One vector is turned by the same rotation once a step. Each row is the vector after some number of steps, and that number follows the row.
The counts run from 0 to 361.
[135 87 109 154 141 132 113 143 100 114 111 109 169 128 155 117 128 100 165 129 109 148 115 138 167 152 158 148 104 138 164 173 151 129 127 68 128 169 83 128 114 123] | 185
[132 87 159 163 117 115 77 142 132 117 149 70 126 125 132 118 88 125 133 143 113 117 112 159 137 128 112 180 130 139 113 164 105 147 144 160 152 99 113 87 112 92] | 210
[136 141 126 123 175 132 118 133 139 73 166 139 112 151 99 119 90 154 134 141 157 126 124 117 125 168 152 133 118 122 107 163 177 138 164 125 165 116 84 101 111 143] | 106
[126 166 154 85 132 157 134 132 136 109 160 142 108 142 86 119 102 166 111 143 173 88 125 137 97 173 119 135 127 125 79 152 174 130 154 145 138 105 105 101 111 134] | 105
[167 178 123 115 134 104 139 147 127 129 140 140 133 91 119 128 127 117 134 150 134 72 119 130 144 113 139 170 98 112 171 132 151 156 92 129 121 125 87 94 130 101] | 82
[137 143 149 127 127 89 121 137 167 103 151 112 130 132 72 114 116 145 116 137 169 102 116 147 92 142 91 156 121 134 85 208 139 154 143 155 148 123 118 101 101 143] | 10
[146 166 128 122 97 80 125 165 137 116 125 137 133 98 82 119 131 124 142 145 125 70 102 152 111 150 107 184 116 141 146 161 127 159 114 145 138 129 103 92 104 91] | 274
[135 116 125 119 162 140 127 93 145 77 163 146 94 136 80 118 114 118 124 134 148 120 124 103 135 124 128 121 125 95 150 179 157 145 111 127 118 96 72 102 116 138] | 298
[135 92 87 147 85 159 180 132 102 149 140 114 154 137 96 124 149 90 107 148 154 97 123 107 134 143 126 125 142 91 151 172 136 136 89 93 94 164 103 157 109 131] | 320
[114 133 117 93 83 100 151 154 108 152 111 114 120 141 68 116 129 104 130 157 171 134 79 125 142 149 102 120 90 138 161 129 146 161 113 135 123 119 129 143 89 164] | 226
[114 139 120 117 183 146 122 93 139 68 145 109 126 146 134 117 103 163 146 140 131 159 125 130 139 156 145 132 121 134 138 188 157 138 137 112 131 111 65 70 131 138] | 107
[120 145 134 110 109 111 120 164 122 129 143 92 113 131 58 109 113 142 117 151 171 123 85 138 112 179 113 170 119 160 129 146 146 123 124 144 139 99 115 137 107 169] | 40
[115 124 128 102 97 111 146 172 112 134 133 94 117 145 77 118 93 105 103 152 175 134 94 129 146 138 114 129 96 128 135 113 142 137 143 151 147 106 111 156 97 170] | 357
[143 108 131 130 135 129 121 155 126 111 154 101 170 147 165 115 89 97 137 139 136 154 130 128 167 128 140 140 67 109 111 147 154 137 148 103 150 141 92 123 86 136] | 154
[162 108 140 113 88 151 142 168 99 147 169 138 125 139 88 131 83 85 100 156 149 77 131 120 135 130 142 120 98 89 120 94 147 152 135 149 132 129 124 138 81 110] | 27
[139 134 156 130 143 98 104 149 144 117 144 98 157 125 136 106 87 128 148 137 132 133 108 161 135 131 140 164 77 148 96 165 143 142 162 132 161 116 72 89 103 102] | 340
[104 127 103 129 168 97 112 132 132 93 130 131 107 159 101 137 138 129 119 125 115 122 123 115 149 146 131 156 148 121 144 196 155 156 151 103 142 131 51 111 129 139] | 137
[169 130 148 130 129 101 114 174 123 122 162 145 134 135 119 117 86 103 150 130 117 84 140 137 148 138 171 159 80 99 139 114 131 158 154 137 160 127 85 114 118 96] | 214
[150 136 135 123 102 101 130 182 130 126 136 83 183 125 116 113 106 123 131 151 141 108 115 160 143 149 130 186 81 145 105 149 148 152 146 127 167 158 128 117 99 133] | 279
[127 142 154 103 107 121 148 131 111 143 135 123 73 136 110 144 106 165 93 147 126 44 122 121 118 135 112 129 156 107 121 124 129 140 130 148 123 89 92 78 141 100] | 74
[148 116 113 166 123 127 134 132 127 114 133 49 146 117 124 128 141 133 100 158 136 97 135 124 148 120 89 186 169 116 143 169 125 144 103 115 122 143 97 106 147 148] | 272
[140 140 115 132 130 113 130 103 121 108 125 121 93 89 77 104 135 135 144 154 133 114 100 114 116 144 120 154 141 140 192 162 129 143 69 146 102 94 99 89 136 113] | 173
[131 114 140 94 112 118 142 130 107 159 107 122 130 111 171 111 95 110 163 149 115 124 108 141 179 112 144 116 68 119 149 133 137 160 128 120 112 116 80 89 103 76] | 347
[152 129 127 99 78 141 134 177 94 143 133 150 136 139 134 143 115 113 145 153 121 80 130 144 145 157 122 149 118 119 101 123 162 168 174 134 135 153 132 123 96 73] | 283
[85 88 115 100 80 122 122 153 119 149 112 95 109 151 104 124 128 125 126 133 129 123 98 134 128 167 88 133 135 149 108 177 129 145 172 126 132 123 123 148 93 134] | 1
[149 154 160 123 151 96 144 124 146 122 126 115 130 109 147 117 109 150 130 159 145 103 110 146 140 101 134 145 90 131 132 144 137 145 118 122 120 105 60 63 131 119] | 208
[147 116 140 103 64 149 161 142 128 151 149 136 164 127 128 122 125 121 130 137 154 83 118 140 100 144 140 121 97 119 111 149 156 140 134 138 125 153 131 140 85 99] | 57
[108 155 116 88 106 148 133 165 83 146 138 134 78 152 101 137 108 157 100 147 136 71 108 120 143 159 116 138 157 115 124 107 161 149 152 141 128 98 107 113 127 135] | 361
[153 113 107 158 141 135 142 172 99 125 156 124 162 137 123 121 127 103 124 126 122 92 135 104 152 137 183 144 114 108 175 142 153 139 121 86 138 168 78 144 125 117] | 315
[110 167 145 78 132 126 115 133 132 113 101 122 126 119 140 97 107 170 173 141 130 136 98 153 129 167 128 169 106 167 128 166 163 143 129 109 120 116 87 79 118 112] | 239
[105 138 136 107 121 77 107 173 105 134 105 92 94 124 122 123 117 161 141 136 103 102 104 149 135 158 108 165 140 160 135 152 127 145 167 140 140 98 78 102 142 122] | 270
[103 131 150 106 119 95 152 143 148 151 128 84 105 138 86 110 97 143 95 148 173 116 96 134 115 122 119 121 96 137 115 147 135 117 142 138 142 74 83 111 103 164] | 70
[109 129 107 92 99 134 124 176 85 166 114 149 108 148 134 137 98 102 141 135 99 112 120 125 161 157 138 127 118 111 152 105 148 176 158 151 121 124 113 138 100 94] | 222
